Rows swapped in pairs by one turn or mirror: which row each one swaps with
The rows were stretched afterwards, more along some directions than others.
q668: [ -6 -15  22   4  10  10   2  11  -6  23  -7  17   5  29 -18   6   1  14
  29   8   8  -9   1  -3 -18  18  -9  15 -12  24 -28 -15 -20 -16 -11]
q136: [ 10  -6  18   0  -1  26   4   6  -8  -1   3  13   4  23 -27 -19  -6  -1
  12  -6   2  -8   2  43 -28   6  12   9  15  10  -2   7  -5  -6  12]
q473: [  1  18  -1  -6 -21  -9  21 -13  10  -2  13 -14 -16  -3  -6   9   5   4
  12  -3  10 -42   8  10 -22  24 -13  -7   2   0  -9   7 -15 -48  15]
q480: [  2  40   6   9   9  25  -3  19  19   9  19  -6  -6  14 -26 -11  29   7
  -2  -4   5 -11 -34  13  35 -16 -38   9  31  -3  11   4  22  17  45]
q264: [ 13 -36   2 -11  33  -3  43   9  -5  16  14   0 -16  21  -4  17  -9  10
  -5 -21  -2  -6  25 -30  16   0 -20  26  -7   9   0   7 -19 -14 -15]
q905: [-25  14 -12  -3  19   8   4  18   0 -10 -35  20 -10  19  -3   6 -16  -8
   8  15  -2  32   9 -17  -1 -12  -5  -7   3  -7  -4 -35  25  30  15]
q597: [  2  -3  22   4  -1 -12  -6  -6  14  30  10  -8  11   3 -17   3  16   4
   6 -22 -13 -15 -16  21   3  16 -22   4  21 -21   5  -4 -29  -6   4]
q698: [  0 -47  10   0  -2  -2  36   3   4  17   3  -6   3   0 -12   7  -2   4
  -6 -19   4   6  26 -34   0  -3   8   8 -19  -9   9   5 -17 -27 -17]
q820: [-45  21 -26  16 -28  -5 -17   0  16 -21  -2  -4  10 -41   4 -27  23   7
  -7  19 -12   4 -17  -5  19 -21  12 -21  -6 -19  25   6  -2  -7 -26]
q442: [-27 -25   6 -19 -16 -33  12  15   8  14 -13  30   5 -10  -3  19  10  -7
  -1  -7   6 -12  -9  28  -4   9  -1 -32  17 -11  12 -17 -13  -3 -27]
q450: [-20   7 -11  -2  19   8   0   6  -2 -16 -17  12 -18  35  -7 -15   7 -16
 -11   9  -3   6   8 -23 -11  -1   2  -3  19  -5   6 -34  37  34   7]
q759: [ 12 -43   1  -4  28 -13   8   2  13  -1   0  -6 -11   0  24  13 -13  21
 -28 -14  11   8  40 -19   0  10   1  -4 -26 -19  26 -26 -34 -24 -24]
q696: [-36  -6   3 -38   7 -12  23  26   5   6 -12  34 -14   0 -12   3  -2   8
  10 -19  -5 -12  -5  11  14  12 -10   7  13  -9  11 -19 -15 -28 -19]
q84: [  3  12  -7  -9  18   5 -11 -13 -24  -3  14  -1  16  -8   5   7  12   9
  28 -10   2  -6   9  12   4  20   9  18 -34   2 -25  -4 -18  -8   7]
q626: [  3 -25   7   3 -12  -1   8   9   9   7   5   6  -8 -20   9  -4  14  15
 -24 -17  -1 -19  23 -17  14 -14   2  19 -15 -29  39   7 -21 -37 -24]
q275: [-25  14 -20  32 -18 -11 -10  19  10 -31  -1   7 -22 -17 -20   0  -4  22
  24  14  -7  -6 -21   2   1  -1   9 -31   8 -13  19 -11   8  29   9]
q481: [  9  42  41  11 -45  -8 -29   8  -8   1  16  -7   9  -7 -10 -19   8  29
  -5 -15  15  17   9  34  -5  22  18  -2  -6 -18  30  11  -1  18  -3]
q599: [  3  17   5   1   9   9  -3   6  -9  21   4  14   5  27 -24  -2   8  29
  40 -11   3 -14 -25   8  11  22 -11  27  -4  29 -15 -15  -3 -24   6]
q341: [ 22  -1  36 -17  -9   8 -36  20 -15 -19  -2   7   1 -14  -1 -37  -5  -1
  16 -10  -1   1   2  53 -30   8   7 -17   6 -10  19  23  -8   2  13]
q157: [-10  11  14  -5  16  -6  -9   2 -19  11  -1  17   0  17   7  22  -5 -14
   9   3  -7  -1  -7  -2 -24  20 -11  12   1  20 -42 -18   1 -12  11]
q373: [-13  -5  20  -5 -27 -18   1  10  -7  10   1  33   6   4 -21  11  -8   9
   0 -21 -10 -13 -26  24  -8  26   4 -24  29 -22  25 -19  -8  -2 -21]
q160: [  6   1  18 -15   1 -11 -21  -5   4   5  -9  23 -25  16   4  -1   7  17
  16   3   5 -14  -7 -13 -41  16   1  24 -12  17 -16 -18  -7 -13  -9]
q845: [-18  11 -16  29 -20  -6  -8   5   6 -11  -5 -26  -1 -38  -6 -20   5  12
  -8  22   6   0  -8  -2  21  -9  15 -31  -2 -17  23   2 -19  12 -12]
q147: [ 14  37  49  11 -26  -5 -19   9  -6   0  17   2 -20  28 -34 -12 -17  34
  11 -10   3  13  -1  10 -21  32   7  -4   7   1  31  13   4  19   4]
q262: [  4   7  30   3 -15   8  -8   3  -9  -8  15  21  -3 -14  -4 -31   3  -9
  10  -2   6 -24   0  62 -42   5  16  -3  14  -7   2  15  -5 -15  14]
q391: [-47  -5  -7   8 -37   0  22   3  -2  -6 -16  38  10   6 -22   9 -13  11
  22   2  -8 -20 -21  -9  -2 -26  -2  10  12  -7 -13  -9  17  -5  -9]
q78: [ -6  -6  -9  22   0  21 -12  -4   5 -14 -13  16   3   1   0   6  17  23
   1 -16  12  -5 -33 -21  41 -25  -9   1 -23 -13   3  -9  13  23  15]
q501: [-43   0 -13  -8   8  16  -4   5   3 -20 -17  12 -13   5  -1  15 -13 -13
  -9  -8 -12  -9 -19 -26 -21 -38   3  -5 -13 -20 -29   5  -1 -16  11]
q459: [  0  15 -11   8  -2   3   8   6   9 -23  -9  21 -14  11  13   3   0  20
  -7 -10 -20   7 -45 -18  18 -29 -13   8  -1  -7  -8 -11  16  18  10]
q854: [ -1 -51  -4   4   6 -11  41   5   4  16   5   8  -2  -1 -23  12   8   4
  13 -30  -7  -8  19 -23  -4  -1 -10   3  -7   2  -4  -2 -25 -23 -16]
q428: [  9  14  36   1   6 -17  -4   7  -5  25 -18  15  -8  16 -14   5   2  19
   4 -11  12   8  18  -6  -8   6  -8  51 -28  17 -17  -9 -14  -4 -10]
q656: [ -2  25  13  11   7  33   9  -6  10  21  12 -21   5   6 -20  -2  21 -13
 -18 -15  10 -21 -14  -5  14 -23 -32  -7   0 -19  12  22  12  22  37]
q191: [ -4  16  21  -4   5  12  -3   3   4  -8   7 -11  -2  -2 -10  -1 -15 -18
   7  -3  13 -12 -29   5 -19 -17 -11  -5   7 -22  -9  25 -12   7  47]
q328: [ -6   8  26  10 -17  15 -17   2 -17 -27   7  12   2 -12 -32 -19  -5  -9
   4   0  -8 -16  -9  48 -33  16   1 -35  19 -10  22  14   6   1  20]
q604: [-17  -7  -8  19  -7  -3  10  12   8   1 -22  23  -7  11   0  -1  17  24
  -9   5   9   4 -25 -20  37 -33 -16  21  -5   0 -11 -22   9  20 -16]
q583: [  4  11  22  17 -11 -23  -3   3  10 -30  11  16 -14  17 -14 -20  10  10
 -26 -13 -15   1   1  -6 -27  29  16   3  20 -21  10 -13  24  45 -11]
q20: [ 19   6  -3 -23   0   4 -13  -3 -11   2 -21 -23 -13   1  13   9 -19  16
 -21   0  42  17   8  25  23   6   8   6  -6   2   4   5 -16   9   4]
q307: [  5  49  35   3 -41 -11 -30   5  -8  -8   3 -22 -10   0   2  -9 -14  21
 -21  -8  11  11   1  23 -16  17  22  -9   2 -17  30  27  -4   5  -1]
q271: [ -5 -16 -18  12 -12  12  14 -20  11 -20  12   5  -6 -15 -40  -9  10  -9
 -20  14   8 -38 -15  -3  15   4   3  -1  -7  11   1  26   9 -37   2]
q665: [-28  -8 -26  19  -7  -3   0 -13 -11 -15   2   7   9   0  -5   2   5  -8
 -13  35   5  -8  21   4  -1  -1  34 -40  -8   7   8 -21   8  -6 -35]
q936: [ 13  25   9  -5  27   6   4  26  10   6  13  -8 -19   0 -13 -33  32  18
 -32  -8  10   2   7   0  41  -1 -22  36 -16   2  36 -10  22   0  -3]
q423: [-16   0   1  15  10  16   7  15  -1 -12  -9  14  21  11 -22   3   7  27
   6 -21 -18  19 -20 -14  26 -32 -24  16 -15 -11 -12   6   6  22   3]
q304: [  0  33  29  -4 -27 -21 -19  -2   7 -18  14  11 -21  -3  16 -15  -1  46
 -11 -13  10   9  -4  29 -31  13  23 -26  -2 -12  32   3  -3  -3  -1]
q444: [-23   2 -33  23 -25  23 -13   2  24  -3 -19  13   9 -16  14 -14  17  -9
  -8   7   9 -20 -37  -8  17 -32  -9   8   5 -18   4 -20  10 -10  13]
q619: [-13   3 -22 -26   7  10 -20 -19  12  13 -26  -2 -27  12  20  -4  22  -3
  -8   5  28 -25  28  -4  -6  -8   5 -19  -3  31 -11 -25   3 -36  -6]
q738: [ 16 -39  28  17 -13  -5  31  10  16  20  14   4  20 -22 -11 -14  26  16
 -15   5   5  -1  15 -14  27  10 -13  44 -23 -13  27   8 -25 -26 -30]
q921: [ 23   2  31 -15   8 -17 -15  12  -3  -6   3   5 -13  -7   4 -45  23  11
 -29 -12  21   8  10   4   6   0   9  37 -24   8  19  -7   0  -6 -14]
q530: [  0 -23 -11   4  14  10  10   5   4  17  23   5  -2  -9   7  10   5 -11
 -23 -15  12 -17  31 -21   4 -22  -1  33  -2 -24   7 -13 -22 -33 -14]
q571: [ -8   6  -8  23  -6 -19   6  -7  12 -11  -4  13   2 -16  14  -8   3  18
 -12  30  19  12  36  -6  -5   8  22 -15 -31  12  29 -24  -6  -9 -36]
q640: [-36  -6 -28   4   9   5   8  -9 -15 -14   6   5  -5  -5  12  -4   7  -5
 -19  15  -5  -3  32 -18  -7  -3  40 -24 -22   6   8 -22   7 -16 -34]
q252: [ -6  -5  10 -10  -9 -20  12   5   3  27   0   8   4   9 -23   6  -7  -4
  -6  -7 -12 -20 -13   7 -23  30   9 -11  33  -6   6  -4 -12  -7 -13]
q829: [-25   1  -8  18  13  -2 -26  20  14 -17 -26  31  -2   3  -2   3  -5  12
  12   9   3  15  16   0  13 -14  -4  -8  11 -12  12 -35  22  39  -1]
q325: [ 18  -6   5  -6   1 -12   3   8 -11 -10  -6 -20 -14 -28  13 -18 -31  14
 -13   1  30  15  12   7 -11  -1   9   3  -6  -6   1  24 -22   9   0]
q102: [  9   1   6 -10 -11 -10  23 -17  -2 -21 -14 -14 -21  -1   1 -25   6  -5
 -17   1  14 -29   5   7 -22  10  23 -11 -14  17  -7  18 -19 -34   4]
q535: [ -7   6  20 -22 -13 -13  -3  -1   8  25   7   5 -15  14 -10   5  23  -9
   2 -18 -11 -10 -26  19 -18  20   9 -15  22  -7   0 -13   1 -19   5]
q86: [ -1 -14  33 -10   5 -11  -5  24   8  -2   3  20 -14  12 -24  -1  20   3
   6 -27 -24  -6 -30  19   2  18 -16 -27  20 -13  13   0   6  40   7]
q173: [  7  31  11  -2 -20   5 -36  -5  -2  40 -15   2   8  15  22   1   4   8
   8   2  33  -6   3  17  -6  27   1  21  -2  13   4 -35 -12 -18  -1]
q98: [-28   5 -18  -1   2   8 -12  30  17 -10 -26  26   1   1   5  -7   6 -12
  10  14  -4  15  20   3   7 -22  -6   2  10 -16   7 -33  15  11   2]
q576: [  6 -38  20   1  20  -9  13  29  11  14  17  10  -6  -6   2  -3   9  11
  12 -17  -8   5  22 -24 -17  -9 -16  33 -11 -19  18  10 -42 -19 -29]
q371: [ -1 -30   3  29  -7  -5  40 -10  12  -7  22   9  27 -33 -45 -22   4  23
   2   7   5 -21   7   3   5   9   2  33 -12  10   0  41 -18 -37 -10]
q652: [-15  -5  21 -12 -18  -5 -23  24   8  18   1   6   5 -16 -21  11   4 -11
  13 -19   5 -14 -12  28 -23  17  -2 -45  19 -26  11 -18 -19   4   9]
q348: [ 16  34  33   1   6 -28 -12   9 -10 -34 -12  -7 -31  24   5 -29 -13  18
 -34  -4   2  26  -2  -1  -7  29  36  21  10 -11  11   2   2  50  -6]
q704: [-18  15 -16 -36   4  12 -27 -16  -7  14 -31   4 -14  -1  17 -15  42 -25
  -7   4   5  -7  11   1  -1 -10  -2  -2 -17  16 -13 -25  10 -36  -1]
q864: [  6 -11  21  -3   5   9   0  -5 -21  14  -3   8  29  14 -20  12  -8   9
  15  -8  -8  -1   1  -4   6  30  -1  29 -18  20 -26   7 -15 -11 -13]
q9: [-16  19 -31 -29 -10  16 -25 -22   8  12 -17 -21 -12  -6  38 -14  28  -6
 -26  11  23 -16  17   4  23 -10  10 -10 -15  -2   8 -15 -11 -35 -11]
q331: [-26  -8 -21  23 -15  20   9  -5  -2  -1 -13  23  18  -1   8  13  10   5
   7  -4  -3 -12 -34  -6   5 -28 -15   3 -11  -8 -24  -3   5 -10  18]
q186: [-21   7 -29  13  -4  -2   9  11  -3 -45  -4  24   5 -18   6  -6   8  18
  14 -13 -14   8 -26   5  15 -27   8 -24 -18 -24  -2 -19  18  38  14]
q394: [-14  10 -25 -42   5  -2 -33  -6   5  15 -35   0 -11   8  38   6  12 -23
 -12  11  20   5  31  -1 -16  -1   8 -25  -3  10 -12 -38  -3 -16  -9]
q972: [-24  16   1   9   9   5 -15  30  17 -15 -26  18 -21  25  -8  -9 -13  23
  10   6   4  23  14  -8   6  -9   3  -8  23  -3  14 -33  26  41   2]
q282: [-16 -12  -2  24 -10  -5   7  13   4 -13 -16  21   2 -20  -1  -7  23  -4
  -2  -8 -18   2 -35 -27  12 -36 -31   7  -9  -1 -23  -3  16  15  15]
q385: [ -3   6   1  19   6   0   7  25  19 -10 -18  21  -2  20  -9 -25  -6  18
  -1  19   2  25  19   1   4   9  10  -3   4  -4  25 -38  14  45  -8]
q810: [-20  -6  14 -21   7 -10 -20   9  -3   1   5  16 -19  11  -1  35   1  -7
   9 -26  -8  -4  -5  23 -19  31  10 -35  17 -26   1 -22 -11   1   4]
q554: [-12  -2 -14  21  -3  -6  -4 -11  -8 -11   3   2  -3 -12  14 -17   6   4
 -34  25  17  -6  37   5   0   7  45 -20 -14   4  25 -29  -8 -13 -42]
q932: [-28  -8 -24  11 -27  -5  -7 -27 -19   0   2   5   2  -9  -3   3  15   1
  -7   5  13 -32  28   1  -3   8  37 -21 -15  16   4 -12   0 -23 -34]
q457: [  9  38  44   3 -34 -10 -26  20   4  -5   6   5 -14   7  -4 -18  -7  48
  -2 -13  22  21   0  19   2  21   7  -4   4  -1  42   6   6  26  -4]
q135: [-12   2  10 -11 -26 -16  26  -2  10  24  10   7   3  17   0  -8   8  -2
 -19   0 -13  -6 -30   1 -24  12   7 -19  31  -6   6 -12  -2 -12 -19]
q868: [ 12 -13   7  -2  17  15   2  10   4   6   3  -4   6   7 -15 -17  27  13
 -37  -6  30   1  26  -9  34   3  -6  -1 -15  21  24 -11  17   3  -6]
q256: [ 29  12  -8   1  16  -9   2 -15 -17  -8   1 -19 -20 -15  -4  -3 -16   5
 -30  13  24   1   8   7  10  13 -12  21   4  11   6  13  -8  -2   5]
q959: [ 15   9   3 -10  40   5   0  -2  -5   8  -5   9   4  20  -3  27   6  23
   5  -3  13   5   6   9  16  13 -21  31 -31  22 -27 -13 -13 -19   5]
q874: [ -2  -7 -32  17  -3  11  28 -11  15 -22  24  -2   6 -24 -21  -8   4 -12
 -16  17  10 -30  -6   5  -9  -2   9   1  -6   1 -12  20  -2 -40  12]
q187: [ -1  29  -5 -26  -6  -4 -17  -6   5  11 -27  -8 -29   5   2 -12  44  -7
   6  11  25 -22  -1  17  14  11 -25 -10   0  16   9 -31  15 -13  21]
q223: [  7   7  11  11  -4 -10  -5   8 -11  27 -12  22  15   6  -7  -1  19  29
  22  -1   7   4 -16  17  10  27 -17  43 -15  26 -21 -18  -5 -13  -3]
q443: [-24  18 -14  26 -22 -13   6   7   8  -5 -10  -5  -4 -34 -13 -13  29  15
   5  12  -6   4 -19  -3  35 -18  -3 -23 -10  -7  19  -5   8  31  -3]
q122: [ -2 -11 -15  18  -4  18  24 -12  23 -12  22  15   3  -9 -32 -20  14  -6
  -8  11   8 -43 -20   3  -2  -4  -4  14  11  21  -7  27   7 -33  10]
q926: [ -6   4 -14  28 -15 -18 -12  15   4 -13  -5 -20  -3 -31 -14 -19  18  26
   6  28   4  15   2 -10  33  -9   1 -14 -20  -2  26  -1  -9  13 -25]
q669: [ 11 -23  36  -9  28   3   6   5  15  10  -2  30 -24  20   6  -2   8   4
  -5 -32  -2  -1  12 -29 -33  -1 -10  12  -7 -19  12  -7 -27  21  -6]
q718: [ 31   0 -12 -18  21  -8   3  -1 -15  -9  -7  -8  -7  -8  16  -3 -34  -3
 -16  12  25   7   9  19   7  -1   0  21  11   4  -7  18 -10   2   8]
q917: [ 16  -5  -7  25 -10  -5  26 -11  12 -15  10  -6   2 -17 -28 -21   4  -6
 -31  15   7 -27  -1   4  -8   4  11  25  -6  16   0  34  -2 -32  -4]
q239: [-16   4 -28 -27  12   1 -33  -6   9   8 -22  -2 -22  -3  27  -2  12   4
  14   3  16 -15  22  -5 -13 -13  -7 -25  -9  21  -6 -26  -9 -43  -5]
q424: [ 23 -40  11   8  15   9  11  -1   3  16  21   2   2 -18 -16  11  -1   4
   5 -14  -1 -25   3 -21  -1  14 -19  35 -13 -18  12  19 -50 -46 -12]

Swapped with q576: q442
Swapped with q554: q845
Swapped with q936: q656
Swapped with q239: q829
Swapped with q173: q444
Swapped with q704: q905
Swapped with q394: q98
Swapped with q874: q481
Swapped with q271: q147
Swapped with q86: q264
Swapped with q810: q854
Swapped with q759: q597
Swapped with q583: q473
Swapped with q428: q501
Swapped with q122: q457
Swapped with q307: q917

